In the rows, 128 means zero.
Each path below is one point turned by a fixed rotation once a step. After each direction that follows a path, write how fast that rotation turns it, in degrees per step (0 if it stays still).
Each turn is a multiple of 5 degrees from 10 to 175, or 0.
Each row of a path follows its step; steps can be skipped.
path 1
step 0: [131 136 125 122 118 128 134 133 116 136 132 134 132 130 126 107 132 122
 135 128 133 117 127 134 133 127 126 136 127 124]
step 1: [123 117 128 126 125 123 117 121 134 131 135 123 119 124 124 135 111 129
 136 132 130 120 139 126 121 127 133 123 133 120]
step 2: [137 133 124 133 125 130 145 133 121 121 127 121 128 119 129 131 133 125
 121 127 122 131 131 119 137 133 136 128 125 112]
step 3: [121 132 139 124 130 127 128 123 135 118 130 128 137 128 131 133 130 132
 133 115 121 131 127 134 115 124 132 113 133 138]
step 4: [126 128 128 115 130 129 139 130 122 139 131 128 135 140 134 134 129 122
 128 139 131 141 117 128 132 132 120 135 120 126]
step 5: [141 122 126 128 126 119 120 122 125 134 129 139 132 115 130 124 123 137
 139 127 138 123 128 132 125 122 133 128 123 138]
step 6: [124 132 128 135 136 131 126 124 131 137 125 123 120 122 139 134 123 127
 115 136 130 127 137 118 132 120 117 132 131 116]
step 7: [132 138 133 135 129 115 133 135 125 119 128 132 137 132 121 113 131 126
 121 119 126 123 136 129 123 122 141 133 132 129]
step 8: [118 122 135 127 128 123 134 123 142 129 137 123 112 140 127 137 129 123
 125 138 128 134 126 131 125 131 128 120 132 135]
step 9: [136 125 111 127 131 131 139 132 130 126 124 127 135 118 123 126 140 122
 132 132 130 130 120 133 130 134 139 137 118 133]
step 10: [126 128 138 129 125 141 122 122 136 130 115 121 122 121 135 132 124 134
 138 126 136 127 130 130 119 121 118 128 135 138]
[126 129 127 126 128 126 130 131 128 129 125 126 127 128 125 133 132 127
 129 127 124 132 130 128 129 129 133 126 130 132] | 65
[125 134 129 128 129 131 128 131 128 127 125 126 131 126 130 126 129 128
 127 127 125 128 129 133 126 124 125 128 130 127] | 100
path 2
step 0: [127 139 130 121 132 121 124 132 127 134 126 150 126 119 130 124 130 125
 128 136 123 135 142 129 126 119 129 126 126 133]
step 1: [125 131 136 114 124 129 128 120 128 135 131 131 119 120 122 132 132 117
 122 135 134 134 126 126 139 113 120 121 128 123]
step 2: [115 129 137 133 115 134 124 122 118 129 123 126 115 130 125 126 127 121
 140 128 136 128 132 129 126 127 122 120 127 116]
step 3: [126 142 135 128 115 135 118 129 122 139 125 125 124 131 130 133 134 134
 137 125 126 120 122 117 126 141 124 133 125 129]
step 4: [127 144 134 135 120 138 129 135 138 123 127 124 136 134 135 134 137 134
 125 127 133 122 130 129 138 130 122 134 136 131]
step 5: [123 140 134 130 142 132 141 129 117 116 127 127 131 135 128 135 128 123
 119 131 131 120 130 135 127 134 129 137 134 134]
step 6: [118 134 121 121 141 132 134 132 124 135 124 130 139 139 128 134 125 128
 131 143 126 134 137 128 121 124 135 130 125 134]
step 7: [126 131 125 118 126 121 129 131 132 130 131 118 129 138 120 131 130 120
 123 136 129 138 123 126 130 113 139 137 118 120]
step 8: [126 133 133 139 124 117 136 132 131 131 121 117 123 123 123 126 126 118
 133 118 128 137 132 129 116 120 136 127 123 117]
step 9: [128 137 143 127 134 126 117 130 130 135 126 129 127 112 127 127 126 133
 134 116 121 126 130 120 119 123 133 136 124 126]
step 10: [121 122 142 124 130 135 127 133 142 129 128 126 131 109 134 136 127 129
 133 128 134 124 131 131 139 123 120 133 127 131]
[132 128 129 127 127 127 129 129 130 127 126 130 131 129 125 128 125 132
 128 132 129 127 126 125 127 125 122 130 127 125] | 120
[128 130 128 124 129 130 123 128 133 134 133 128 132 129 130 129 129 130
 128 127 127 132 127 126 130 127 129 127 129 131] | 120
path 3
step 0: [117 130 125 118 118 134 136 118 125 123 123 128 129 125 114 131 134 132
 128 132 131 124 134 129 118 128 134 125 118 121]
step 1: [129 129 132 132 139 133 125 133 134 121 130 131 122 122 130 121 137 118
 133 119 132 132 133 117 123 128 128 122 144 122]
step 2: [116 136 123 136 119 121 132 135 127 136 127 128 128 123 133 123 120 134
 133 128 134 129 122 126 125 119 120 132 115 121]
step 3: [127 139 136 117 129 135 120 127 133 137 119 124 125 127 118 132 143 128
 122 132 121 134 131 128 120 125 134 129 131 124]
step 4: [126 131 122 140 131 126 124 136 123 121 137 135 130 122 123 120 127 126
 123 132 140 132 141 129 137 125 129 119 131 121]
step 5: [121 133 137 126 122 121 129 131 142 129 129 129 132 126 134 117 130 131
 131 136 120 124 114 134 120 123 118 125 129 127]
step 6: [141 134 133 130 127 137 118 136 123 133 125 120 123 131 124 134 118 122
 123 140 126 132 130 123 132 125 132 131 129 117]
step 7: [122 122 126 121 125 128 127 135 132 127 139 121 141 123 126 129 134 134
 129 129 133 128 136 145 137 122 128 118 126 131]
step 8: [127 127 142 124 123 131 125 136 130 118 132 139 125 135 127 127 124 124
 131 138 124 122 123 124 122 144 119 125 132 127]
step 9: [138 122 117 127 121 134 123 131 129 126 122 111 131 121 140 131 119 124
 125 126 126 122 128 127 128 122 126 121 126 120]
step 10: [119 116 138 116 128 132 118 133 125 133 133 130 125 124 125 138 131 137
 141 128 133 135 127 132 133 129 127 133 128 132]
[128 132 129 130 125 128 130 125 125 123 128 133 129 125 130 128 132 125
 129 129 129 125 128 129 130 131 127 124 131 129] | 100
[128 129 126 130 132 131 129 131 124 126 128 131 126 128 127 127 125 131
 127 129 125 128 128 125 133 128 127 126 122 126] | 160
[125 130 126 129 126 127 128 129 127 127 130 123 129 126 131 126 126 135
 128 126 130 126 129 128 132 129 129 130 132 128] | 140
path 4
step 0: [127 120 126 142 121 130 130 117 135 107 119 133 128 129 120 121 121 122
 119 118 124 126 126 128 136 121 120 129 122 129]
step 1: [130 131 120 122 127 118 126 127 126 117 125 126 127 136 139 120 135 117
 137 126 128 121 142 131 120 132 130 126 112 116]
step 2: [131 127 124 133 118 123 123 121 128 143 120 131 133 138 124 135 125 121
 130 116 147 136 126 118 124 128 133 134 130 120]
step 3: [129 141 128 130 131 133 120 123 129 127 119 134 137 129 125 140 131 135
 132 116 129 119 132 141 127 110 115 124 128 128]
step 4: [127 132 132 137 131 131 146 122 128 123 123 119 139 128 143 134 138 123
 126 126 125 134 132 119 130 133 118 120 133 118]
step 5: [130 137 134 123 127 134 134 122 120 126 131 122 134 142 122 118 118 131
 113 131 135 135 123 132 115 124 124 131 119 118]
step 6: [131 126 127 130 136 133 129 125 134 112 122 124 128 127 113 126 130 131
 138 117 141 118 124 132 126 141 123 137 136 122]
step 7: [128 143 128 126 128 130 140 123 138 125 128 137 127 128 133 120 127 124
 142 126 129 129 138 111 128 122 126 143 117 132]
step 8: [117 122 133 132 131 128 122 121 142 136 117 131 137 149 125 116 127 122
 129 133 125 122 130 127 129 122 129 124 133 117]
step 9: [138 126 123 121 119 131 123 134 122 123 118 130 132 128 129 126 134 127
 125 125 126 136 146 136 129 121 117 141 141 116]
step 10: [138 129 129 122 130 136 132 113 113 125 123 131 149 134 127 130 130 120
 139 122 124 133 122 123 135 131 134 126 127 133]
[128 124 128 127 124 128 129 131 133 126 129 127 125 129 128 124 124 128
 132 125 130 124 128 125 126 129 128 128 123 129] | 60
[131 130 125 127 134 128 124 126 125 128 130 128 124 129 126 129 129 125
 130 127 133 127 126 125 129 130 130 131 125 128] | 80
[130 125 131 128 128 125 129 129 125 131 127 131 127 124 131 128 125 125
 127 133 131 124 127 130 129 130 124 128 128 131] | 0
path 5
step 0: [121 132 135 130 126 126 138 144 126 127 125 129 141 129 136 129 127 127
 116 132 127 133 141 133 134 137 130 127 137 136]
step 1: [128 126 127 122 125 139 131 138 142 132 123 122 121 126 117 135 128 128
 116 129 121 129 128 138 136 131 140 124 127 135]
step 2: [129 130 140 144 133 120 122 132 130 138 119 125 133 128 122 144 129 134
 121 128 132 127 129 136 129 129 128 131 120 137]
step 3: [121 126 129 131 116 132 129 125 142 123 118 126 134 127 132 138 125 132
 141 132 124 127 127 129 126 139 138 137 118 134]
step 4: [116 137 146 132 118 133 118 132 130 131 126 130 137 133 129 131 119 128
 129 132 129 126 139 126 127 136 131 118 137 130]
step 5: [134 133 136 124 124 146 130 123 133 118 119 135 119 127 118 133 129 138
 122 130 125 129 129 130 124 131 133 129 138 137]
step 6: [140 124 142 125 124 120 128 137 123 139 121 128 130 134 122 134 128 132
 131 136 129 130 130 134 116 130 124 132 132 143]
step 7: [128 133 128 126 122 129 125 125 129 127 121 126 132 133 128 128 129 125
 132 147 125 123 117 135 127 128 147 141 128 136]
step 8: [116 128 134 128 122 131 119 127 125 140 116 117 133 128 128 125 127 136
 121 140 137 115 131 124 128 129 125 132 136 128]
step 9: [124 132 133 132 126 145 139 131 129 117 118 124 124 134 128 123 138 127
 120 131 130 119 134 126 121 130 127 137 126 138]
step 10: [127 125 140 121 123 133 122 142 127 138 133 121 126 121 124 133 132 119
 126 131 124 121 126 124 116 129 124 128 123 142]
[128 125 130 125 130 129 131 122 127 128 131 128 128 127 129 127 122 126
 126 129 134 128 129 131 128 129 128 127 124 130] | 0
[130 127 122 130 130 127 129 130 126 131 124 124 127 131 127 127 124 127
 125 131 127 125 129 129 133 129 128 130 127 128] | 55
[128 125 126 128 126 128 127 134 125 127 131 128 128 128 130 128 127 123
 132 129 130 131 130 126 128 131 133 129 127 130] | 110
[126 129 127 127 127 130 129 130 129 125 124 131 126 128 133 125 126 128
 126 130 129 125 131 124 127 130 126 122 130 127] | 80
path 6
step 0: [131 133 135 124 128 128 126 124 138 125 128 136 122 137 129 124 130 125
 124 137 142 130 121 130 129 113 122 118 131 121]
step 1: [124 130 127 125 127 133 128 122 136 125 122 141 127 135 135 118 115 118
 125 125 131 131 126 136 137 121 130 118 133 135]
step 2: [129 138 124 120 125 132 127 131 136 126 127 129 122 131 133 126 130 113
 129 120 146 129 124 131 140 125 127 129 136 126]
step 3: [128 130 126 125 130 135 118 126 140 126 127 126 122 137 128 115 121 125
 132 136 135 124 123 124 140 125 120 120 130 121]
step 4: [123 127 116 128 125 129 122 125 138 123 125 134 125 133 130 120 121 119
 137 119 127 125 125 130 145 131 126 127 129 137]
step 5: [128 135 123 122 123 131 120 131 131 121 133 129 120 127 124 127 133 124
 143 125 139 128 122 120 144 129 125 135 129 125]
step 6: [127 131 130 130 127 137 121 123 135 114 125 128 124 131 122 123 118 132
 142 132 121 125 126 120 138 132 117 126 126 126]
step 7: [124 125 127 133 127 133 124 125 134 119 124 134 122 124 127 133 130 120
 140 117 121 129 125 127 138 133 119 141 126 136]
step 8: [124 129 138 126 128 134 119 132 132 120 134 132 127 125 123 135 133 126
 140 129 131 132 124 114 130 125 118 140 122 124]
step 9: [118 128 135 130 127 129 126 126 131 114 125 136 127 131 124 130 117 121
 132 131 112 128 129 116 124 128 117 132 126 128]
step 10: [121 128 129 131 129 131 126 130 127 126 128 138 117 122 132 139 129 113
 131 126 121 135 128 126 125 127 123 146 131 129]
[128 125 130 133 126 129 129 131 126 129 127 124 131 130 130 129 130 124
 135 131 128 128 128 130 128 127 131 125 129 127] | 0
[126 127 124 127 129 127 127 132 128 133 130 127 127 129 130 125 124 123
 125 130 128 128 130 126 128 129 129 129 131 124] | 40
path 7
step 0: [119 127 130 143 123 131 137 125 123 134 128 124 126 122 125 117 131 126
 134 133 129 129 128 123 110 139 134 125 127 132]
step 1: [123 129 128 139 129 119 121 125 123 145 140 130 132 125 135 123 124 129
 122 124 131 131 133 134 121 125 132 141 123 127]
step 2: [129 131 124 122 130 124 131 137 127 129 126 130 119 125 140 131 129 121
 113 128 137 128 131 135 137 118 129 141 123 137]
step 3: [128 135 127 130 128 134 135 138 138 117 128 129 115 119 123 126 137 126
 124 127 130 121 118 126 135 131 118 136 131 126]
step 4: [126 131 135 133 136 135 132 123 130 121 140 131 128 132 122 128 122 133
 134 128 124 125 119 127 120 119 113 130 140 121]
step 5: [131 119 130 119 132 133 139 122 124 134 131 127 131 141 131 122 117 126
 136 140 125 122 126 123 121 117 133 130 125 131]
step 6: [132 131 124 120 119 127 129 125 141 141 131 124 126 132 136 116 136 131
 135 134 128 128 128 119 129 131 134 127 114 129]
step 7: [122 136 134 122 121 136 110 126 134 130 134 125 119 129 134 128 132 133
 127 114 129 139 131 128 133 125 128 126 125 127]
step 8: [129 132 133 119 136 136 118 133 123 117 122 124 122 129 118 135 115 125
 130 122 126 131 127 133 138 125 136 135 126 126]
step 9: [138 141 130 123 138 125 137 138 131 125 117 131 140 131 115 132 125 132
 135 129 125 125 122 127 131 137 126 126 126 128]
step 10: [124 121 130 123 123 129 133 132 125 135 128 138 143 133 128 134 129 136
 129 123 126 128 117 123 122 133 120 110 127 125]
[130 126 131 130 132 129 130 131 129 129 127 126 125 126 126 129 129 129
 127 125 126 130 131 125 136 126 127 129 131 127] | 70
[126 132 128 126 127 127 126 127 127 123 129 132 126 125 128 127 131 128
 125 127 127 126 131 130 132 125 130 128 124 127] | 70
[132 128 124 129 128 132 124 125 131 126 127 123 129 130 127 125 127 128
 127 127 126 126 130 126 127 124 127 125 127 130] | 40
path 8
step 0: [127 132 130 127 115 125 131 124 129 147 127 119 131 121 116 120 128 123
 121 132 123 128 139 133 136 127 130 127 141 125]
step 1: [126 129 125 151 126 129 136 123 135 116 126 137 120 127 128 123 126 134
 122 122 136 128 125 132 132 135 134 136 125 140]
step 2: [130 117 121 125 134 124 119 136 127 122 131 125 131 123 142 127 119 133
 127 134 119 124 122 112 129 123 128 122 142 131]
step 3: [122 136 126 122 122 137 128 127 119 138 138 121 126 125 112 123 126 136
 136 122 125 117 136 135 129 127 140 119 129 126]
step 4: [120 135 134 137 144 115 126 127 133 123 130 144 131 131 129 125 127 137
 132 125 137 131 132 136 132 124 124 139 122 132]
step 5: [132 134 125 125 132 117 128 138 129 134 135 118 128 128 142 124 119 114
 119 125 121 129 128 117 130 128 119 117 129 127]
step 6: [129 134 128 122 117 140 133 117 131 138 132 130 121 127 125 120 123 132
 136 134 146 124 127 128 124 138 134 121 128 131]
step 7: [133 122 136 130 140 120 130 133 133 120 117 136 114 130 131 126 130 141
 132 139 126 129 124 129 136 117 130 130 117 127]
step 8: [127 128 121 128 134 126 124 129 119 135 133 128 125 119 124 132 122 116
 125 129 113 124 131 114 125 136 125 125 123 111]
step 9: [125 133 138 124 111 125 134 116 124 134 134 135 133 127 119 123 132 131
 120 138 138 117 131 132 131 130 124 140 131 131]
step 10: [128 121 130 133 131 113 135 139 132 118 114 125 120 131 126 121 125 131
 124 126 120 138 126 127 132 137 127 133 127 144]
[131 125 130 127 128 129 131 128 131 128 130 130 130 125 126 126 129 130
 128 130 127 130 134 132 125 128 131 127 125 132] | 120
[131 128 128 125 133 127 128 129 134 126 129 127 128 129 126 131 125 125
 125 127 126 124 126 127 125 129 129 129 131 127] | 125
[124 129 127 125 130 131 129 129 128 123 128 128 125 124 131 127 128 128
 126 129 125 131 131 127 126 127 121 126 130 127] | 125
[127 130 128 129 130 129 134 124 125 126 128 130 128 127 130 131 131 128
 126 128 132 124 129 131 127 131 130 125 130 126] | 135
path 9
step 0: [131 134 127 130 135 122 135 123 127 135 117 122 134 130 127 130 120 139
 121 141 126 119 128 119 128 134 120 127 128 121]
step 1: [125 121 125 120 133 132 135 134 122 118 125 135 132 131 132 131 128 133
 132 138 126 140 117 128 126 129 120 140 129 132]
step 2: [130 129 124 129 131 143 132 119 132 137 126 114 143 123 128 131 129 132
 124 126 131 128 126 130 133 126 128 138 128 121]
step 3: [135 122 133 136 131 125 131 126 118 122 114 129 127 131 130 141 126 124
 133 128 124 138 130 127 127 131 135 135 137 119]
step 4: [139 136 113 127 126 124 126 127 122 134 127 121 130 128 125 124 127 121
 131 129 133 128 115 120 137 117 124 135 129 124]
step 5: [126 136 122 130 131 126 135 122 127 126 121 126 128 142 128 126 119 132
 123 124 111 140 130 135 126 120 132 130 130 128]
step 6: [121 135 124 125 133 118 127 127 121 129 118 123 143 123 128 122 126 136
 140 127 132 123 121 121 122 129 133 130 132 125]
step 7: [121 132 127 123 129 131 122 127 122 119 131 126 136 132 125 139 127 119
 120 124 120 136 116 131 119 127 127 137 120 127]
step 8: [137 133 127 125 132 130 124 120 127 129 128 111 132 124 145 123 127 128
 130 117 130 130 126 130 124 135 134 132 133 125]
step 9: [138 143 128 125 131 128 124 132 119 117 124 140 128 127 124 139 132 125
 129 118 124 131 130 125 131 128 134 129 134 123]
step 10: [134 141 123 126 127 119 118 128 130 132 131 122 136 143 130 119 131 123
 132 126 137 133 131 132 131 130 122 129 124 126]
[127 128 127 132 130 133 126 132 129 132 132 131 129 128 128 127 124 125
 129 131 127 129 127 127 124 129 130 123 131 129] | 0
path 10
step 0: [130 128 131 146 130 122 133 132 119 124 132 140 114 119 127 123 128 133
 127 121 122 128 123 126 130 136 122 124 123 131]
step 1: [130 134 133 137 128 122 131 133 135 125 142 131 133 120 120 117 128 124
 134 120 134 137 118 127 124 138 119 131 123 126]
step 2: [132 118 123 140 127 125 128 132 126 127 139 134 127 122 137 126 129 121
 133 127 139 131 126 141 128 133 122 135 127 138]
step 3: [133 126 126 132 117 128 130 143 129 115 132 130 139 127 129 136 132 117
 126 129 131 127 116 136 122 135 123 124 135 127]
step 4: [124 120 126 131 121 125 126 136 128 123 123 139 121 132 126 126 133 117
 117 130 139 123 125 127 124 140 136 126 134 139]
step 5: [124 126 132 128 128 134 121 136 138 116 132 138 124 132 124 124 129 129
 125 130 124 136 127 132 124 137 128 110 137 131]
step 6: [129 120 121 126 127 120 117 125 133 126 125 137 120 119 132 117 127 126
 129 135 127 132 127 125 118 137 121 117 123 131]
step 7: [123 122 125 125 128 124 121 134 125 130 140 125 121 122 116 126 127 133
 134 135 123 129 115 140 121 134 122 120 124 128]
step 8: [122 122 120 133 121 117 138 133 118 125 130 136 127 119 125 123 139 140
 127 133 127 131 122 131 124 130 121 129 122 134]
step 9: [128 134 123 137 121 122 134 140 129 120 141 126 131 123 115 125 126 131
 125 126 132 126 127 130 135 137 129 121 115 136]
step 10: [123 124 119 127 123 132 133 127 129 122 136 141 132 123 129 130 134 126
 135 116 140 135 128 126 134 142 124 126 123 138]
[127 131 121 130 125 131 129 127 125 124 128 124 130 130 127 130 131 128
 126 129 129 126 129 126 129 130 132 127 131 131] | 65
[128 124 127 125 125 128 127 130 123 130 127 127 127 127 129 133 130 126
 128 128 124 124 122 130 126 127 129 130 128 126] | 85
[125 128 128 131 125 128 128 133 127 128 130 127 130 123 128 131 127 125
 128 125 131 132 129 125 131 124 127 131 128 129] | 45
